Families of rows that turns and mirrors carry onto each other, the same ones carrying the whole set onto itself: the rest of each named row's family, in list order:
4 families of 8 rows:
J513: [ 10 -41  -5  -5  -3   8  -1 -25  -7 -25  -5]
J525: [ 24  28   4   5 -11  -8 -12  15  45  32 -16]
J693: [18 23 -6 -2 -7 -5 -1  5 46 43 -5]
J595: [  2 -47  -4  -5 -13  -8   0 -17  -6 -25  -9]
J651: [ 24  30   3  -7  -4   4  -8  20  40  35 -17]
J463: [ -3 -34  11  -7 -13   8  -5  -5 -16 -32  -9]
J129: [ 27  22  20  -6  -9  -3 -18   4  35  41 -23]
J86: [  9  17  18 -18  -9   1  -3   4  29  55  -9]
J588: [ -4 -32   8   0 -17 -18   5 -11 -12 -32  -8]
J757: [ 10 -34 -15  -5  -4 -12  19 -19  -6 -29  -8]
J654: [  1  26   5  -9 -13  -2   2  16  35  46   0]
J963: [ 12  28   0 -14  -5   7   2  21  35  43  -8]
J518: [ 24  32  12  -6  -2   5  -6   8  34  38 -13]
J213: [  7 -35   1   5 -14 -19   3 -16  -7 -35 -11]
J85: [ -5 -45   0  -9 -16  -7   2 -11  -9 -25  -8]
J389: [ 13 -34   4   0  -8   6 -11 -15  -9 -36 -13]
J257: [  5 -45  -2  -2 -14  -9  -5 -15  -5 -30 -15]
J943: [  5 -37  -4   2 -12 -17   9 -22  -5 -28  -5]
J102: [ 14  31   7 -10  -8   5  -5  26  34  36 -14]
J92: [22 30  9 -9  0  6 -3  4 34 43 -8]
J997: [  0 -27   5  -7 -13 -12   9   2 -15 -39 -14]
J145: [ 25  16   9 -11  -4  -1  -8  -5  37  52 -15]
J996: [ -2 -43   4  -5 -19 -10  -3  -8 -10 -29 -13]
J790: [ -4 -40   1 -12  -8  10   4 -16 -15 -22   0]
J681: [ 11  23  28 -14 -13  -1 -14  14  27  44 -19]
J824: [ 15  32  15 -12  -3   8  -2  10  29  44  -7]
J676: [ 22  26  -4 -10  -2   5  -1  14  39  40 -10]
J626: [ -6 -32  -5 -13  -9 -10  20  -6 -16 -26  -3]
J130: [  8  31  15  -3 -17  -6  -9  25  36  34 -11]
J878: [ -6 -36   1  -3 -15 -16  12 -16 -11 -26  -2]
J547: [ 17 -29  -4   0  -7 -15   4  -9  -7 -40 -18]
J859: [ 19  34  18  -9  -3   6  -7  14  30  39 -12]

Which other rows belong to the same family as J463? J513, J129, J86, J389, J145, J790, J681
Which other rows belong to the same family as J595? J518, J85, J257, J92, J996, J824, J859

Families of rows that turns and mirrors carry onto each other, the same ones carrying the whole set onto itself: the rest of each named row's family, in list order:
4 families of 8 rows:
J341: [ -5  -7  22  10  -3  44  43  19   2  18  11 -19  -2  -6  21   3   2  15]
J286: [-34   6 -19   9 -17 -24 -11 -18  59 -28  50   6  14 -52  31 -10 -20   1]
J67: [-17 -45 -15  13  -4  -4  -7 -11  20 -33  24  10   5  -4  51  -2 -25  15]
J983: [-38 -30  45   5 -19  21  22  -9   8   8  24 -35  12 -42  34 -15 -16  21]
J151: [  5 -27   6  22   2  24  -5 -11  36 -39  39 -19   7  -7  43 -16 -14  40]
J775: [  1 -20  10  -6 -12 -18  51  21   7  -6   4  26   1 -31  42 -10 -17  12]
J292: [ -6 -13   1  12 -31 -18  51  14   8 -10  12   5  25 -28  32  -9  -7 -27]
J343: [-28  25 -14   0  11  44   4  10  42  -4  62 -34  -2 -33  24  25 -14   5]
J853: [ 18  -8  -1  23  16   1  -2 -10  44 -30  14  -6  19 -16  58  -7 -33  20]
J639: [  0  31 -37   9  -8   3   8  10  56 -21  39  22   4 -14  15   3   3 -12]
J776: [-34 -20  32  -3 -24  -2  18 -18  36   1  32 -49 -23 -50  20   2  -9  15]
J77: [ -3  19 -30  22   5  22  15  21  24 -10  33  35  34  -9  31 -11 -11  -1]
J390: [-39  -3  -4  -2  -1 -46  -5 -12  26 -14  28   0   2 -50  20 -19 -39  -3]
J183: [-37  24   3  -5 -10  23  31  17   2  -1  36  -9 -10 -61   3  17  14  -4]
J732: [  9  11  -2  14   5  37  39  17  25  19  26 -17  -4 -10  49  18   6  39]
J160: [  1 -33  15  -3 -42   3  23  13  18   4  17 -43  -5 -40  28   7 -16  34]
J494: [-35  20 -23  34  33   8   9  -2  41  -3  43  32   4 -25  24  -5 -15 -10]
J282: [-34  -5  -6  -6 -24 -14   4 -48  32 -11  39   1  -5 -50  10  -7 -26 -15]
J298: [-35  15   6   3   5  42 -19 -15  55  -5  53 -18  -9 -26  16  -2  -6  35]
J428: [-20 -12 -26  11 -10 -16  49  11  19   0 -12  13   6 -27   1 -17   3  10]
J635: [-15   2  18  20   1  25 -17   0  40  -1  71 -25  -8 -37  49  19 -35  14]
J296: [ -7   6  14  23  -1  37  27  48  30  -3  27 -13  20  -5  38  -4  14  25]
J103: [-33 -18 -16   7 -12 -21  -6 -12  29   6  39  -7  -9 -82  34 -20   2   2]
J5: [ -4 -23   6  20 -16   2   1 -17  59 -13  29  -5  25   6  47 -29 -26  13]
J714: [-30 -17  28  10 -14   0  16  -3  20   0  19 -45 -28 -38  58 -18 -21  32]
J4: [-31  26 -15  18  18   8 -17 -16  44   8  52 -42  -2 -30  28  11 -16  23]
J209: [-46  17  -4 -10 -10 -11  36  16   6  35  41 -12 -21 -45  10   8   0  16]
J237: [-18  33   6  20  -4  15  39  22  40  34  35 -20  -5 -63   2   2  -8  10]
J920: [ -2   6   5  26   3  31  36  23  31  -5  19  -6   7  14  19  22 -36  24]
J148: [-11 -28  17  19 -32 -25  29  -5  19  -6  -1  20  12 -27  28 -30  -6  10]
J584: [  1  26 -34   2  21  -8  18   7  28   5  38  29  25 -22  10  17 -13   5]
J354: [-42  24  -2   0 -21  -5  37  16  24  29  24   7   4 -52   8   8  -6 -24]

Which other rows belong to the same family as J286? J341, J151, J343, J776, J77, J148, J354
Which other rows belong to the same family as J292? J983, J639, J183, J282, J298, J296, J5
Which other rows belong to the same family as J237? J67, J160, J494, J428, J635, J103, J920

